M: [-37.4,8.1,42.9,94.7]
J: [43.0,-86.8,81.3,22.3]
P: [65.9,67.5,-72.6,-80.6]
G: [-76.0,-9.9,31.0,-49.5]
C: [65.9,-21.6,-72.6,-80.6]
[31.0,-49.5] : G
loc: [67.5] : P, 1
loc: [42.9] : M, 2

N: [5.6,14.0,2.3,-16.3,7.9,-32.9,-13.2,3.4,10.5,6.2,-11.6,7.5,10.7,-11.1,10.9,-0.1,-22.9,-13.3,-7.4,22.9,-7.8,-22.6,19.9,8.6,6.5,16.1,-2.2,34.8,20.2,12.8,-6.1,-18.7,36.4,-47.0,-25.8,12.2,1.6,-12.2,20.6]
F: [25.4,-5.0,15.3,16.2,-3.3,23.6,15.7,28.4,-7.4,3.2,-6.2,9.9,11.3,4.2,-8.6,-3.7,-7.0,12.0,2.6,-23.2,-9.0,-11.0,-10.2,9.8,20.1,-27.7,-24.6,-28.6,-5.6,3.5,22.0,-21.9,29.1,5.7,11.9,-12.4,-10.4,-20.8,-6.4]
V: [-3.7,-7.4,-5.0,2.6,9.8,23.6,16.2,-6.2,5.7,11.9,-5.6,3.2,-10.2,9.9,-10.4,-20.8,29.1,22.0,15.7,-8.6,-3.3,25.4,-28.6,4.2,-7.0,-12.4,-23.2,-24.6,-9.0,-21.9,12.0,28.4,20.1,-27.7,-6.4,11.2,-11.0,15.3,3.5]
U: [36.5,35.2,-17.0,-8.8,-29.5,-73.2,-28.5,13.5,-8.9,-26.0,33.2,6.2,3.6,17.9,31.5,-17.7,-17.7,-62.2,15.4,27.7,32.7,-39.9,32.3,8.7,40.7,60.7,5.7,32.1,-36.6,88.1,7.6,9.6,-44.1,31.3,-3.5,-46.3,-29.2,-17.0,-14.7]
order: [3.5,15.3,-11.0,11.2,-6.4,-27.7,20.1,28.4,12.0,-21.9,-9.0,-24.6,-23.2,-12.4,-7.0,4.2,-28.6,25.4,-3.3,-8.6,15.7,22.0,29.1,-20.8,-10.4,9.9,-10.2,3.2,-5.6,11.9,5.7,-6.2,16.2,23.6,9.8,2.6,-5.0,-7.4,-3.7] : V
loc: [12.2] : N, 35

tufu: [-24.6,6.2,-62.0,-1.6]
favop: [-31.8,-32.0,15.0,1.4]
lunem: [-25.7,-44.5,7.7,-77.1]
muga: [-49.4,-77.0,-71.0,-31.4]
busez: [-44.4,7.7,-77.1,-25.8]
Zaloz: [-44.4,-54.0,7.7,-23.9]
Pusa: [-44.4,7.7,-53.9,-23.9]
Ris: [-77.1,-25.8,-44.5,7.7]
loc: [-31.8] : favop, 0
[6.2,-62.0] : tufu
order: [-53.9,7.7,-23.9,-44.4] : Pusa
order: [-62.0,-24.6,-1.6,6.2] : tufu
order: [-44.4,-77.1,7.7,-25.8] : busez
order: [7.7,-44.5,-25.8,-77.1] : Ris
[-77.1,-25.8,-44.5] : Ris

pemor: [0.7,-7.0,22.8,-12.2,44.7]
Pip: [13.3,23.2,-66.1,-18.4,-76.5]
Zave: [-7.0,-15.0,-4.1,0.7,51.4]
Nibel: [0.7,-7.0,-4.1,-15.0,49.1]
fumog: [-7.0,0.7,-19.6,0.6,-89.1]
[0.7,-7.0,-4.1,-15.0,49.1] : Nibel
loc: [-89.1] : fumog, 4
[-7.0,0.7] : fumog
[0.7,-7.0,-4.1,-15.0] : Nibel
[-15.0,49.1] : Nibel
[-7.0,-15.0,-4.1,0.7] : Zave
[-66.1,-18.4,-76.5] : Pip

poz: [73.5,-5.5,-49.5,5.9,74.4,72.1]
Gire: [0.8,72.0,19.1,-38.1,-42.2,51.7]
davus: [73.5,-5.5,-49.4,5.9,74.4,45.9]
bekup: [73.5,-5.5,-49.1,-5.6,74.4,45.9]
Leb: [1.1,-41.0,18.3,-38.4,-42.2,51.2]
[5.9,74.4,45.9] : davus
loc: [-38.4] : Leb, 3
loc: [-41.0] : Leb, 1
[-5.6,74.4,45.9] : bekup
loc: [-49.4] : davus, 2
loc: [72.1] : poz, 5

mep: [25.4,0.3,-14.5,53.3,34.0,2.4,14.0,6.2,-0.1,-11.7,-16.3,-9.4,-4.6,-29.4,21.8,-27.8,49.4,-20.5,-25.4,-18.3,-17.8,40.9,-9.2,-92.2]
mege: [6.3,16.0,-9.1,50.1,38.7,-0.1,14.7,33.0,-12.7,-8.5,-5.1,-18.5,10.2,-43.5,36.7,-23.0,40.6,-17.4,-12.5,-16.4,-4.9,36.3,-0.7,-88.5]
paruv: [-43.5,36.7,-0.7,-9.1,-5.1,40.7,-18.5,-16.4,33.0,10.2,-17.4,14.7,-12.5,6.3,-0.1,38.7,-88.5,-12.7,36.3,16.0,-8.5,50.1,-23.0,-4.9]
feni: [-11.2,30.0,-4.5,42.2,40.1,-2.6,14.4,40.2,-23.6,-4.0,6.5,-23.2,23.2,-53.7,47.1,-12.3,28.4,-11.3,-2.0,-14.4,6.9,26.4,7.0,-77.6]
fesiz: [-19.8,34.7,-1.2,37.2,39.4,-4.3,13.8,41.3,-28.5,-2.3,9.2,-26.0,29.9,-54.6,53.2,-7.4,20.4,-9.5,3.6,-11.7,14.5,23.5,10.2,-69.0]
moki: [34.8,-8.5,-15.8,53.2,31.7,3.8,14.2,17.0,6.1,-12.2,-21.3,-4.0,-11.5,-21.3,13.8,-32.0,51.0,-20.4,-29.8,-17.1,-24.9,41.9,-14.6,-90.2]
vota: [-0.6,24.2,-6.2,45.7,40.4,-1.5,14.1,36.6,-19.1,-4.4,0.3,-21.4,16.6,-49.9,43.5,-16.5,34.2,-14.1,-6.2,-14.3,2.9,33.2,3.5,-83.2]
loc: [-4.3] : fesiz, 5
order: [-88.5,-0.7,36.3,-4.9,-16.4,-12.5,-17.4,40.6,-23.0,36.7,-43.5,10.2,-18.5,-5.1,-8.5,-12.7,33.0,14.7,-0.1,38.7,50.1,-9.1,16.0,6.3] : mege

